One turning vector, and how many ticks it has turned:
The counts run from 0 to 601.
[132 121 178 103 106 141 180 151 174 125  86 102 112 101 118 131  43 135
 146 153 135 116 133  80 125 131 138 148 122 132 113 153 117 110 151 136
 181 115 149 114 137 116 151 146 122] -> 14
[120  80  88 119 220 124 125 120 133 125 129  77 136 172 140 143 147 148
 110 121  97 168 138 157 128 162 119 134 118 116 127 115 108  89 125 120
 154 142  81 136 139 167 149 110 136] -> 275
[119 109 142 157 133 134 123 112  84 126 118  67 127  91 152 140 121 123
  83 110 114  92 123 137  93 145 111 110  89 127 146 119 146  79 171 111
 161 140 117 146  97 109 169 169 181] -> 288
[163 106 131 137 106 157 131 155 119 130 134 132  96 119  86 139 119 111
  99 144 108 150 130 122 138 130 172 156 130 116 130 128  64 101 213 118
 127 135  90 147 108 142 159 167 169] -> 115
[129 144  84 129 131  93 123 125 153 166  79 175 129 161 122 134 114 135
 175 216 131  99 130 111 149 121 145 169 126  94  90 109 114 127 136 133
 144 161 140 135 121 126 163 107 116] -> 367
[ 91  70 100 154 137 110 119 156 108 135 131 131 140 110 117 123 125 115
  99  99  96 176 121 121 148 185 114 187 135 149 131 135  80 137 159 124
 163 112  72 164 135 151 132 143 135] -> 426
[118 121 119 150 160 112 114 118 126 179 117 104 139 115 152 133 112 128
 217 140 138 116 151  88 110 155 119 123 137 135  85 137 123  73 112 125
 178 122 123 115 120 113 119  94 157] -> 47
[168 102  80 145 104 124  96 144 112 160 132 166 149 112  84 125 152 116
 146 167 131 134 110 104 154 164 155 187 144  99  84 118  84 119 164 117
 133 118  80 144 130 143 165 152 141] -> 592
[108  56 142 121 146 138 147 109  76 105 147 109 151 114 122 127 113 138
  86 129 143  78 106 120 130 130 139 101 133  60 131 125 108 121 109 111
 118 151 117 150 113 145 191 173 132] -> 466
[ 67 150  99 123 134  79 174 140 160 142 143 112 126 134 129 142 108 124
 163 167  96 104 140  81 132 141 148 136 127 124 110 171 145  97 121 112
 132  85 165  70  90 119 125 120 132] -> 181
[148 102 122  60 147 188 163  98 129 124 125  75 111 103 156 133 149 134
 144 161 116 112 116 136 150 100  95 113 124  82 123 116 104 110 137  99
 177 121  83 111 105 131 118 125 166] -> 89
[113 126 122 134 123 109 116 145 105 131 159 108 112 109 117 136  49 107
 150 131 130 113 144 110  75 158 126 147 152 137 118 179 101 132 109 141
 141  81 156  96  77 157  92 152 114] -> 30
[122 141  83 133 104  92  72 147  74 141 118 152 120  96 137 149  80 123
 147 168 137  94  94 116 115 152 110 173 111 110 100 139 118 136 148 138
 160 171 147 157 102 140 157 136 139] -> 216
[130  97 126 145 111 133 192 113 142 126  83 169 129 119  73 104 137 125
 171 188 153 128 179 144 133 125 116 122 171 106 124  94 101 155 157 120
 121 153 142 167 114 137 142 127 115] -> 519
[ 82  96  85 122 141 129 177 106 144 120  98  84 121 118 147 125 179 140
 102 123  84 129 108 130 137 102  99  96  99  94 128  77 133 116 125 110
 161  71 114  99 114 104 161 124 137] -> 108
[116 131 125 108 149 140  75 147  80 168 132  84 132 118 148 150  61 142
 186 155 147  97 117 111 103 145 137 134 116 118 100 149 126  94 129 119
 163 151 119 139  90 154 125 144 147] -> 391
[127  84  91 125 165  86 169 146 146 102 105 140 118 133 100 142 161 138
 100 138 113 146 124 116 143 147 108 101 123  88  94 115 116 103 149 122
 129 147 122 141 158 133 221 101 149] -> 470
[133 140  65 158 113 106 116 110  96 128 117 121 119 107 130 153 180 115
  85 163  95  88 121 158 132 133 121 137  99 121 140 109 127  98 198 106
 130 129 110 143  78 120 149 156 178] -> 112
[111 112 122 142 145 139  63 131  63 177 124 102 150 116 153 130  79 128
 185 139 142  85 133 118  91 153 140 146 124 117 108 124 124 107 114 126
 160 157 106 155  94 140 132 152 132] -> 392
[117 101 117 170 149  93 118 149  94 132 134 145 132 158  88 145 102 121
 119 148 131 136 160 136 108 167 163 141 139 128 139 145  98  95 180 119
 100 173 126 154 109 159 174 156 146] -> 321
[ 96 123 173 120 139 125 162 111 147 151 106  95 154 118 159 139  51 128
 160 154 122  53 130  93 136 136 126 148 117 113 115 160 142  98 120 126
 185 150 136 129 127 117 133 141 140] -> 16
[128 117 107 148 153  96 117 165  89 114 130 126 107 143  93 139 112 138
 129 147 138 130 148 137  89 170 145 109 127 135 125 142 121  81 188 109
 101 188 139 160 104 166 187 147 158] -> 320
[145  82  90 146 123 140 107 119  70 152 121 117 123  97 107 123 179 144
 160 140 145 110 126 116 109 126 124  83 130  89 107  84 106  99 140  96
 134 130 102 134  85 123 176 148 154] -> 93
[107 114 149 160 103 130 153 140 134 138  99 113  90 116 114 113  77 125
 129 127 128 106 153  87  65 108 158  97 123 135 128 121 102 120 158 135
 138  88 182  94  86  96 158 167 118] -> 509
[112 105 153 141 144 157 157 101 164 163 102 137 160 111 149 130  87 102
 183 147 125 135 162 103 149 137  97 163 158 122  91 136 103 116 119 147
 203 127  89 137 145 119  92  92 140] -> 222
[112  98 106  76 128 132 143 140 139 135 128 105 111 135 125 114 102 158
 171 168 131  96 111  85 129 110 155 130 134  92 129 119  84 163  80 116
 158  81 148  81 106 131 125 155  80] -> 210
[ 74 103 120 104 150 117 182 117 120  88 126  94 110 122 120 130  88 129
  99 142 125  96 143 154  90 131  98  86 144  94 139 152 134 151 104 116
 105 101 177 112  89 166 138 160 104] -> 330
[109 127 115 148 126  90  95 146 106 131 124 116 122 153 117 129  78 140
 132 171 113  86 138 121 116 156 169 189 114 163 172 135 100 134 150 121
 149 153 152 143  90 145 128 182 112] -> 186
[105 115  34 134 128  83  97 155 133 155 113 142 114 148 123 129 152 127
 139 151  92 140 101  97 149 143 143 184 120 117 116 114  88 136 121 131
 163  81 117  88 108 129 135 126 105] -> 231
[161 132  88 151 100 134 113 123 109 121 114 108  96 104 104 145 170 115
  94 155 116 121 125 159 117 136 128 142 115 136 138 103 112 105 215 105
 130 130 103 142  87 123 158 161 174] -> 113
[ 88  98 135 163 126 109 112 136 117 147 112  99 140 116 126 105  76 132
 153 114 137  91 146  86  75 157 141 140 134 152 145 130 106 143  90 149
 176  82 147 108  96 121 109 163  94] -> 32
[ 93 115 129 161 121 113 115 137 101 143 148 109 135 115 127 120  55 114
 156 123 133  92 155 102  76 160 146 149 149 142 131 160 101 131 101 145
 147  84 155  98  80 142  93 161 109] -> 31
[168 105  75 114 103 115 102 160  81 121 115 114 127  87  92 123 172 148
 147 170 136 119  96 138 133 167 108 146 138 103 120  91 114 127 157  87
 141 137 100 171  95 146 160 160 135] -> 590
[159 113 113 122 164 132 107 125 135 152  86  93 120 134 153 131 133 145
 168 165 123 122 143 138 143 149  94 168 115 141 127  83 106  98 147 134
 208 172  88 167 125 122 123  99 167] -> 68
[132 129 148 158 117 151 173 108 139 115 127  84 113  93 112 143 110  98
  91 121 105 109 170 165  94 139 117 114 133 142 151 154 129  98 200 112
 126  80 129 115  79 132 112 165 166] -> 133
[113  96 135  99 175 127 162 131 143 120  91  63 126 180 124 122 134 180
 118 160 108 110 122 130 141 117 169 105  90 101 150  94 131  88 141  98
 143 142 117 122 125 123 186 143 133] -> 139
[ 85 121 100 138 105  77 178 150 141 107  85 119  89 119  93 108 130 151
 108 157 107 118 122  99 121 128 135 114  93 134 142 103 133 131 161 106
 132 103 182 113 113 100 198 148 113] -> 334
[ 63 111 136  99 131 131 154 120  98 121 132  87 137 117 141 119  74 154
 172 172 119  66 140 121 137 137 136 142 122 125 163 148 129 134 130  87
 139 145 154 142  80 137 103 167 123] -> 361
[135 131  98  96  76 138 141 153 151 154 122 151 108 107 104 130 104 122
 170 187 113 126 106  73 164 116 150 175 140 116 101 130  72 141 158 118
 146  87 130  89  98 122 115 150 117] -> 386
